In the data rows, the value 500 means zero.
In each game, the first row plays the second. By how much does the first row win? 20 means about a draw, 40 a big win and 0 a big loss. Wins can go round in a circle. Each row has two weighted sums of its numbers, A and B, taken from their middle values. A row wins by its A times the other's B, less its B times the other's A.
array([536, 515, 410, 462, 445, 569, 756, 394, 583, 456, 547, 480, 518, 641,
       401, 562])
array([738, 670, 547, 662, 216, 323, 273, 833, 441, 645, 599, 715, 213, 558,
       644, 660]) -> 20
array([516, 452, 376, 355, 393, 666, 557, 319, 537, 446, 581, 472, 493, 676,
       473, 544])
array([456, 475, 404, 197, 585, 696, 548, 329, 379, 574, 361, 517, 376, 411,
       531, 345]) -> 32
array([453, 483, 699, 569, 682, 356, 403, 584, 385, 286, 422, 524, 713, 498,
       588, 542])
array([559, 496, 859, 685, 478, 257, 343, 622, 363, 334, 228, 571, 465, 396,
       566, 705]) -> 28
array([476, 463, 445, 486, 665, 367, 765, 537, 545, 713, 557, 458, 774, 409,
       454, 367])
array([411, 457, 383, 263, 633, 694, 413, 374, 357, 530, 304, 525, 340, 406,
       643, 409]) -> 21
array([319, 365, 403, 546, 486, 622, 676, 409, 603, 529, 657, 313, 617, 531,
       312, 357])
array([287, 417, 633, 784, 676, 781, 463, 484, 551, 376, 610, 493, 486, 500,
       436, 467]) -> 21
array([332, 434, 346, 355, 431, 580, 540, 388, 527, 520, 425, 211, 528, 535,
       429, 291])
array([744, 674, 541, 681, 232, 326, 265, 839, 495, 676, 581, 737, 230, 550,
       643, 674]) -> 17
array([402, 445, 434, 552, 394, 391, 663, 496, 621, 534, 677, 342, 749, 568,
       345, 339])
array([355, 444, 401, 513, 403, 418, 671, 405, 709, 612, 644, 265, 586, 561,
       438, 377]) -> 20
array([333, 487, 254, 265, 413, 522, 369, 499, 583, 516, 336, 157, 502, 449,
       496, 296])
array([510, 521, 441, 117, 463, 687, 255, 449, 331, 581, 195, 501, 531, 444,
       447, 372]) -> 18
array([271, 333, 403, 379, 572, 424, 553, 398, 615, 508, 563, 162, 469, 469,
       448, 322])
array([520, 479, 589, 442, 484, 523, 507, 387, 462, 266, 400, 538, 463, 614,
       605, 641]) -> 19
array([291, 376, 472, 570, 503, 595, 621, 396, 653, 592, 743, 357, 609, 588,
       373, 361])
array([413, 458, 630, 680, 160, 653, 256, 466, 623, 375, 794, 325, 177, 591,
       279, 486]) -> 22
array([629, 556, 525, 803, 229, 405, 466, 858, 390, 507, 752, 592, 207, 373,
       766, 590])
array([532, 454, 431, 503, 699, 408, 778, 574, 509, 715, 474, 561, 789, 290,
       504, 445]) -> 22
array([629, 440, 325, 472, 234, 531, 455, 437, 595, 289, 665, 352, 509, 633,
       314, 752])
array([577, 477, 798, 589, 585, 319, 401, 635, 299, 335, 271, 586, 493, 393,
       687, 706]) -> 18
array([733, 653, 559, 733, 232, 321, 268, 843, 460, 614, 602, 701, 206, 497,
       663, 689])
array([362, 526, 332, 513, 474, 508, 637, 405, 575, 477, 575, 322, 549, 606,
       389, 292]) -> 19
array([625, 482, 297, 246, 622, 449, 715, 701, 489, 941, 620, 584, 654, 182,
       441, 293])
array([786, 623, 503, 524, 452, 303, 682, 489, 402, 498, 278, 586, 550, 405,
       470, 644]) -> 20
array([571, 476, 425, 288, 558, 631, 620, 425, 453, 477, 471, 611, 533, 614,
       608, 532])
array([392, 500, 449, 586, 532, 562, 725, 436, 681, 572, 700, 390, 586, 618,
       419, 396]) -> 11
array([294, 461, 302, 313, 461, 544, 365, 528, 537, 396, 374, 150, 501, 394,
       558, 342])
array([625, 677, 586, 640, 236, 288, 214, 661, 591, 590, 512, 622, 336, 805,
       496, 584]) -> 15
array([347, 492, 417, 325, 683, 649, 429, 356, 387, 520, 378, 542, 354, 433,
       663, 401])
array([655, 577, 444, 498, 456, 569, 524, 390, 441, 268, 374, 540, 453, 596,
       495, 683]) -> 22
array([688, 693, 457, 798, 281, 333, 312, 846, 589, 658, 662, 736, 278, 477,
       677, 693])
array([574, 478, 720, 454, 690, 291, 452, 648, 283, 465, 306, 642, 732, 309,
       632, 559]) -> 19
array([413, 528, 375, 419, 550, 429, 715, 516, 566, 639, 510, 438, 707, 529,
       496, 308])
array([828, 741, 643, 402, 478, 189, 410, 731, 311, 666, 282, 674, 563,  45,
       413, 454]) -> 16
array([510, 655, 623, 528, 294, 320, 283, 492, 650, 492, 476, 513, 428, 843,
       432, 562])
array([340, 320, 367, 189, 509, 475, 446, 504, 498, 592, 321, 127, 583, 322,
       427, 267]) -> 27
array([409, 477, 438, 311, 678, 648, 558, 329, 395, 603, 371, 582, 335, 463,
       607, 411])
array([468, 511, 483, 465, 575, 575, 549, 461, 513, 301, 526, 515, 639, 647,
       554, 541]) -> 21
array([587, 453, 406, 164, 484, 510, 537, 455, 425, 500, 485, 598, 581, 585,
       655, 494])
array([292, 441, 236, 339, 583, 447, 360, 542, 585, 432, 379, 232, 544, 348,
       645, 435]) -> 30
array([292, 314, 570, 606, 691, 376, 643, 351, 699, 463, 693, 404, 364, 421,
       462, 527])
array([462, 436, 499, 694, 117, 368, 416, 377, 745, 492, 629, 239, 304, 611,
       222, 566]) -> 32
array([332, 489, 464, 574, 599, 532, 617, 363, 663, 441, 620, 464, 522, 592,
       461, 328])
array([375, 503, 569, 402, 445, 419, 370, 349, 664, 540, 533, 386, 571, 791,
       331, 405]) -> 18
array([432, 474, 399, 274, 625, 692, 466, 354, 389, 531, 348, 567, 303, 440,
       649, 422])
array([372, 497, 505, 522, 648, 564, 565, 404, 475, 390, 580, 525, 681, 559,
       533, 431]) -> 35
array([737, 657, 590, 715, 230, 315, 231, 838, 471, 618, 579, 714, 203, 522,
       622, 692])
array([343, 439, 528, 491, 451, 584, 593, 370, 602, 517, 543, 139, 627, 386,
       128, 252]) -> 21
array([345, 471, 358, 415, 402, 553, 537, 371, 491, 619, 399, 220, 537, 552,
       458, 257])
array([344, 393, 543, 320, 614, 590, 505, 291, 666, 588, 527, 328, 605, 545,
       185, 332]) -> 20
array([516, 551, 465, 386, 527, 596, 584, 385, 446, 406, 480, 512, 593, 659,
       540, 491])
array([542, 576, 583, 484, 594, 583, 394, 374, 312, 523, 320, 760, 208, 541,
       646, 564]) -> 20
array([538, 621, 565, 505, 420, 455, 320, 427, 521, 552, 474, 720, 317, 820,
       589, 593])
array([398, 496, 428, 481, 618, 395, 770, 532, 523, 776, 558, 487, 736, 411,
       412, 333]) -> 20
array([511, 507, 482, 426, 363, 692, 488, 359, 479, 287, 543, 501, 345, 674,
       439, 570])
array([410, 611, 496, 480, 588, 374, 701, 516, 499, 652, 530, 505, 678, 492,
       580, 278]) -> 22
array([357, 444, 313, 283, 405, 621, 508, 464, 466, 595, 417, 230, 596, 494,
       413, 215])
array([307, 355, 506, 511, 561, 584, 679, 445, 671, 593, 673, 421, 639, 565,
       452, 352]) -> 6
array([241, 452, 421, 493, 513, 458, 533, 465, 670, 386, 587, 282, 620, 461,
       530, 411])
array([340, 460, 434, 511, 499, 495, 666, 418, 575, 470, 647, 289, 630, 523,
       418, 296]) -> 22
array([738, 584, 625, 302, 407, 201, 311, 607, 324, 409, 266, 677, 549, 312,
       542, 645])
array([511, 462, 520, 460, 597, 237, 672, 642, 484, 603, 603, 446, 846, 368,
       507, 410]) -> 37
array([710, 386, 389, 369, 549, 239, 786, 682, 373, 743, 445, 487, 623, 274,
       496, 476])
array([415, 460, 462, 572, 438, 539, 629, 409, 594, 470, 710, 479, 470, 745,
       510, 492]) -> 15
array([475, 454, 552, 538, 792, 556, 680, 560, 426, 503, 435, 597, 694, 460,
       600, 452])
array([733, 447, 605, 444, 628, 268, 556, 657, 279, 497, 259, 618, 641, 247,
       606, 677]) -> 22
array([377, 405, 584, 495, 726, 599, 637, 261, 515, 567, 565, 582, 309, 509,
       476, 383])
array([537, 543, 426, 303, 688, 505, 635, 455, 341, 729, 343, 688, 588, 381,
       610, 351]) -> 22
array([674, 420, 334, 316, 555, 417, 787, 599, 384, 671, 437, 568, 630, 371,
       576, 548])
array([421, 340, 326, 531, 383, 289, 615, 374, 855, 640, 783, 245, 386, 439,
       244, 499]) -> 21
array([632, 419, 196, 416, 442, 397, 700, 533, 686, 585, 759, 426, 744, 433,
       329, 531])
array([679, 428, 551, 404, 702, 325, 717, 683, 271, 623, 378, 595, 693, 243,
       551, 520]) -> 21
array([738, 682, 568, 732, 238, 311, 200, 839, 523, 644, 577, 718, 209, 515,
       582, 708])
array([216, 407, 386, 514, 626, 417, 399, 492, 696, 403, 513, 111, 441, 402,
       493, 428]) -> 20
array([397, 550, 444, 452, 439, 508, 670, 378, 553, 505, 656, 517, 588, 622,
       487, 367])
array([592, 522, 419,  98, 546, 523, 495, 477, 325, 630, 357, 680, 475, 448,
       660, 411]) -> 1
array([295, 416, 540, 603, 661, 631, 618, 462, 624, 429, 563, 372, 626, 526,
       462, 390])
array([576, 506, 433, 418, 670, 626, 721, 507, 471, 533, 462, 619, 649, 493,
       613, 513]) -> 24
array([352, 536, 420, 532, 570, 526, 668, 365, 618, 584, 655, 381, 646, 528,
       380, 305])
array([764, 686, 538, 699, 292, 290, 223, 838, 524, 704, 540, 767, 269, 496,
       619, 715]) -> 18
array([727, 710, 560, 735, 230, 332, 206, 828, 533, 670, 578, 733, 195, 531,
       568, 681])
array([584, 529, 844, 599, 521, 286, 510, 659, 281, 415, 282, 573, 541, 392,
       674, 612]) -> 20
array([370, 464, 631, 626, 680, 755, 399, 438, 498, 258, 520, 524, 528, 530,
       484, 512])
array([409, 486, 325, 599, 683, 506, 648, 469, 733, 720, 622, 401, 781, 398,
       256, 339]) -> 17
array([298, 400, 550, 659, 446, 520, 450, 366, 784, 508, 769, 176, 357, 589,
       241, 423])
array([826, 560, 609, 346, 435, 255, 379, 609, 268, 409, 294, 647, 508, 300,
       551, 720]) -> 19
array([546, 507, 424, 498, 441, 697, 471, 377, 531, 276, 507, 483, 428, 684,
       442, 641])
array([547, 540, 209, 470, 280, 498, 550, 673, 516, 548, 610, 425, 830, 501,
       525, 421]) -> 22
array([711, 680, 488, 773, 263, 332, 273, 865, 548, 660, 657, 727, 254, 490,
       654, 701])
array([529, 474, 353, 383, 303, 651, 499, 324, 618, 395, 628, 453, 359, 683,
       399, 596]) -> 20
array([504, 447, 326, 373, 356, 623, 564, 361, 611, 483, 656, 520, 486, 699,
       507, 540])
array([518, 518, 859, 646, 547, 483, 223, 536, 399, 216, 293, 562, 450, 462,
       528, 692]) -> 18
array([258, 327, 388, 426, 587, 622, 538, 434, 638, 499, 550, 192, 649, 372,
       376, 335])
array([466, 483, 377, 520, 492, 383, 724, 504, 626, 683, 607, 316, 708, 552,
       254, 278]) -> 22
array([504, 418, 622, 572, 371, 651, 208, 431, 537, 213, 435, 460, 267, 610,
       430, 733])
array([373, 299, 482, 504, 534, 654, 720, 417, 630, 644, 738, 296, 658, 339,
       173, 300]) -> 25
array([616, 465, 447, 397, 397, 743, 482, 390, 466, 293, 503, 504, 325, 628,
       496, 625])
array([322, 466, 529, 601, 661, 662, 608, 435, 617, 409, 583, 507, 519, 568,
       557, 463]) -> 14
array([736, 675, 536, 740, 245, 303, 234, 849, 517, 645, 589, 709, 226, 509,
       622, 699])
array([457, 509, 392, 460, 399, 609, 595, 371, 620, 479, 596, 442, 541, 737,
       434, 475]) -> 20
array([733, 673, 564, 739, 244, 305, 241, 842, 512, 639, 576, 706, 217, 517,
       626, 698])
array([330, 439, 407, 374, 322, 472, 431, 450, 504, 531, 337,  53, 462, 474,
       330, 241]) -> 23
array([255, 423, 395, 525, 607, 428, 596, 452, 646, 508, 589, 165, 553, 454,
       428, 339])
array([412, 468, 451, 563, 515, 710, 539, 350, 640, 348, 629, 431, 448, 664,
       378, 533]) -> 23
array([726, 590, 370, 180, 369, 670, 285, 552, 166, 691, 190, 437, 439, 221,
       389, 304])
array([537, 427, 748, 525, 715, 518, 417, 558, 302, 315, 357, 645, 568, 441,
       692, 642]) -> 14
array([401, 482, 482, 396, 617, 703, 578, 312, 409, 597, 459, 508, 472, 503,
       628, 386])
array([583, 467, 370, 413, 416, 629, 472, 326, 534, 273, 586, 490, 453, 636,
       454, 638]) -> 23
array([295, 438, 444, 439, 745, 553, 525, 367, 486, 497, 418, 457, 372, 455,
       654, 408])
array([665, 486, 703, 540, 449, 345, 344, 557, 304, 234, 293, 574, 415, 464,
       580, 761]) -> 20
array([694, 399, 218, 259, 217, 555, 460, 449, 540, 419, 690, 406, 483, 589,
       404, 679])
array([606, 649, 476, 528, 368, 425, 716, 450, 482, 699, 481, 251, 638, 388,
       155, 164]) -> 34
array([289, 456, 429, 379, 708, 588, 407, 364, 554, 413, 465, 491, 450, 454,
       666, 485])
array([327, 494, 417, 355, 591, 611, 514, 344, 483, 492, 390, 453, 447, 524,
       607, 370]) -> 18
array([831, 656, 237, 533, 261, 391, 739, 474, 610, 657, 545, 443, 470, 359,
       222, 516])
array([714, 686, 528, 741, 244, 290, 180, 812, 579, 661, 595, 710, 248, 560,
       535, 740]) -> 19
array([597, 488, 313, 326, 363, 703, 587, 387, 541, 420, 577, 508, 405, 631,
       488, 589])
array([707, 465, 722, 455, 388, 264, 453, 648, 192, 333, 398, 549, 469, 404,
       658, 663]) -> 19
array([324, 456, 389, 486, 530, 584, 585, 414, 541, 441, 527, 344, 569, 597,
       472, 298])
array([196, 393, 447, 552, 660, 494, 434, 410, 692, 351, 575, 294, 441, 431,
       501, 488]) -> 23
array([684, 635, 807, 523, 496, 188, 295, 669, 302, 445, 188, 637, 529, 204,
       531, 602])
array([369, 495, 488, 572, 460, 554, 641, 389, 641, 582, 562, 344, 658, 616,
       323, 284]) -> 17
array([465, 515, 370, 585, 453, 407, 691, 523, 673, 599, 619, 340, 749, 579,
       403, 376])
array([643, 541, 790, 549, 552, 193, 387, 706, 298, 471, 219, 650, 566, 254,
       622, 640]) -> 18
array([695, 673, 537, 777, 231, 289, 248, 802, 539, 600, 655, 665, 241, 556,
       609, 710])
array([724, 682, 577, 754, 236, 303, 197, 804, 544, 626, 589, 702, 229, 557,
       562, 720]) -> 21
array([332, 459, 295, 381, 527, 584, 545, 381, 488, 527, 448, 313, 502, 510,
       566, 304])
array([441, 488, 588, 557, 568, 741, 352, 398, 547, 192, 522, 481, 429, 586,
       440, 617]) -> 23
array([530, 384, 545, 513, 933, 592, 664, 666, 483, 780, 429, 673, 697, 155,
       542, 509])
array([308, 447, 338, 386, 502, 591, 567, 384, 531, 509, 450, 358, 601, 515,
       502, 341]) -> 33
array([492, 541, 523, 335, 678, 581, 438, 328, 428, 548, 385, 715, 287, 586,
       623, 487])
array([413, 515, 357, 472, 385, 483, 628, 478, 539, 587, 499, 211, 640, 587,
       407, 237]) -> 21
array([590, 474, 824, 539, 632, 235, 489, 688, 292, 475, 221, 626, 589, 281,
       616, 598])
array([486, 435, 652, 505, 812, 569, 524, 523, 388, 342, 378, 625, 633, 440,
       609, 597]) -> 20
array([757, 679, 525, 710, 279, 280, 227, 856, 514, 696, 548, 751, 260, 499,
       601, 709])
array([322, 482, 374, 509, 525, 555, 647, 400, 667, 568, 709, 317, 651, 492,
       332, 305]) -> 23
array([711, 601, 397, 202, 351, 667, 289, 564, 183, 742, 182, 571, 392, 377,
       476, 352])
array([533, 483, 747, 497, 426, 459, 292, 495, 398, 167, 429, 509, 439, 589,
       590, 642]) -> 30
array([408, 510, 604, 622, 583, 624, 574, 387, 517, 362, 562, 508, 581, 625,
       534, 465])
array([311, 421, 391, 302, 500, 602, 445, 363, 513, 507, 378, 187, 441, 491,
       444, 292]) -> 21
array([309, 414, 518, 626, 626, 773, 505, 415, 554, 362, 649, 442, 490, 544,
       478, 447])
array([417, 459, 515, 262, 673, 633, 470, 295, 412, 579, 365, 654, 383, 543,
       520, 426]) -> 17
array([493, 450, 489, 439, 733, 453, 723, 649, 514, 757, 516, 619, 812, 311,
       537, 384])
array([313, 339, 514, 496, 598, 638, 652, 379, 618, 598, 642, 304, 671, 410,
       207, 304]) -> 21
array([366, 480, 326, 585, 438, 662, 524, 412, 772, 664, 870, 304, 556, 498,
       172, 285])
array([435, 425, 382, 429, 465, 572, 619, 432, 642, 479, 625, 496, 537, 726,
       536, 478]) -> 13
array([298, 494, 277, 352, 526, 578, 394, 493, 547, 409, 382, 257, 520, 466,
       591, 354])
array([364, 470, 474, 514, 461, 523, 670, 299, 647, 620, 642, 477, 582, 581,
       325, 306]) -> 18
array([448, 608, 598, 541, 333, 364, 304, 438, 659, 546, 519, 476, 492, 873,
       364, 539])
array([719, 717, 512, 780, 213, 289, 277, 796, 555, 653, 572, 679, 302, 632,
       525, 636]) -> 20
array([334, 471, 545, 618, 650, 738, 509, 402, 576, 360, 543, 485, 561, 585,
       424, 482])
array([572, 476, 520, 519, 386, 684, 369, 349, 510, 228, 493, 465, 333, 656,
       387, 672]) -> 21
array([713, 666, 578, 746, 225, 303, 261, 813, 490, 605, 591, 702, 226, 548,
       624, 699])
array([452, 428, 645, 416, 629, 654, 693, 307, 526, 701, 571, 528, 616, 486,
       222, 273]) -> 21
array([731, 696, 544, 708, 295, 252, 269, 854, 526, 691, 543, 763, 288, 524,
       611, 680])
array([470, 576, 612, 423, 357, 355, 387, 424, 587, 586, 518, 539, 512, 878,
       399, 476]) -> 20
array([730, 662, 571, 738, 249, 291, 225, 829, 493, 625, 566, 728, 223, 529,
       606, 694])
array([291, 432, 255, 309, 482, 449, 333, 546, 599, 421, 377, 139, 517, 365,
       563, 419]) -> 21
array([251, 422, 494, 672, 620, 689, 586, 419, 593, 430, 616, 370, 523, 510,
       423, 450])
array([778, 520, 218, 167, 197, 605, 327, 518, 412, 446, 596, 543, 415, 466,
       487, 638]) -> 10
array([633, 697, 482, 569, 735, 713, 585, 341, 324, 684, 429, 740, 237, 190,
       453, 412])
array([330, 431, 532, 515, 498, 599, 572, 432, 562, 436, 582, 461, 549, 710,
       520, 395]) -> 21
array([289, 489, 403, 539, 500, 540, 605, 365, 602, 537, 569, 382, 570, 587,
       453, 320])
array([293, 484, 347, 392, 547, 529, 507, 404, 556, 392, 472, 391, 515, 544,
       572, 393]) -> 20
array([360, 452, 473, 484, 561, 540, 670, 366, 568, 477, 618, 464, 577, 594,
       467, 340])
array([497, 470, 542, 329, 569, 666, 573, 339, 427, 731, 448, 256, 558, 181,
        55, 125]) -> 10
array([509, 467, 593, 466, 515, 489, 558, 467, 308, 368, 452, 618, 518, 633,
       668, 587])
array([309, 475, 350, 447, 586, 625, 565, 444, 538, 476, 544, 255, 624, 473,
       514, 317]) -> 17
array([288, 365, 549, 670, 750, 746, 545, 496, 563, 489, 565, 457, 630, 461,
       521, 494])
array([466, 526, 455, 172, 465, 662, 377, 381, 355, 576, 240, 432, 470, 525,
       501, 342]) -> 38
array([435, 474, 384, 309, 573, 634, 619, 370, 453, 521, 458, 571, 475, 540,
       582, 332])
array([262, 429, 607, 787, 692, 715, 502, 469, 580, 403, 650, 409, 543, 470,
       410, 439]) -> 27
array([479, 462, 815, 684, 562, 524, 283, 513, 453, 197, 329, 525, 390, 510,
       518, 720])
array([555, 626, 543, 460, 413, 484, 319, 469, 459, 588, 407, 755, 247, 747,
       661, 598]) -> 28
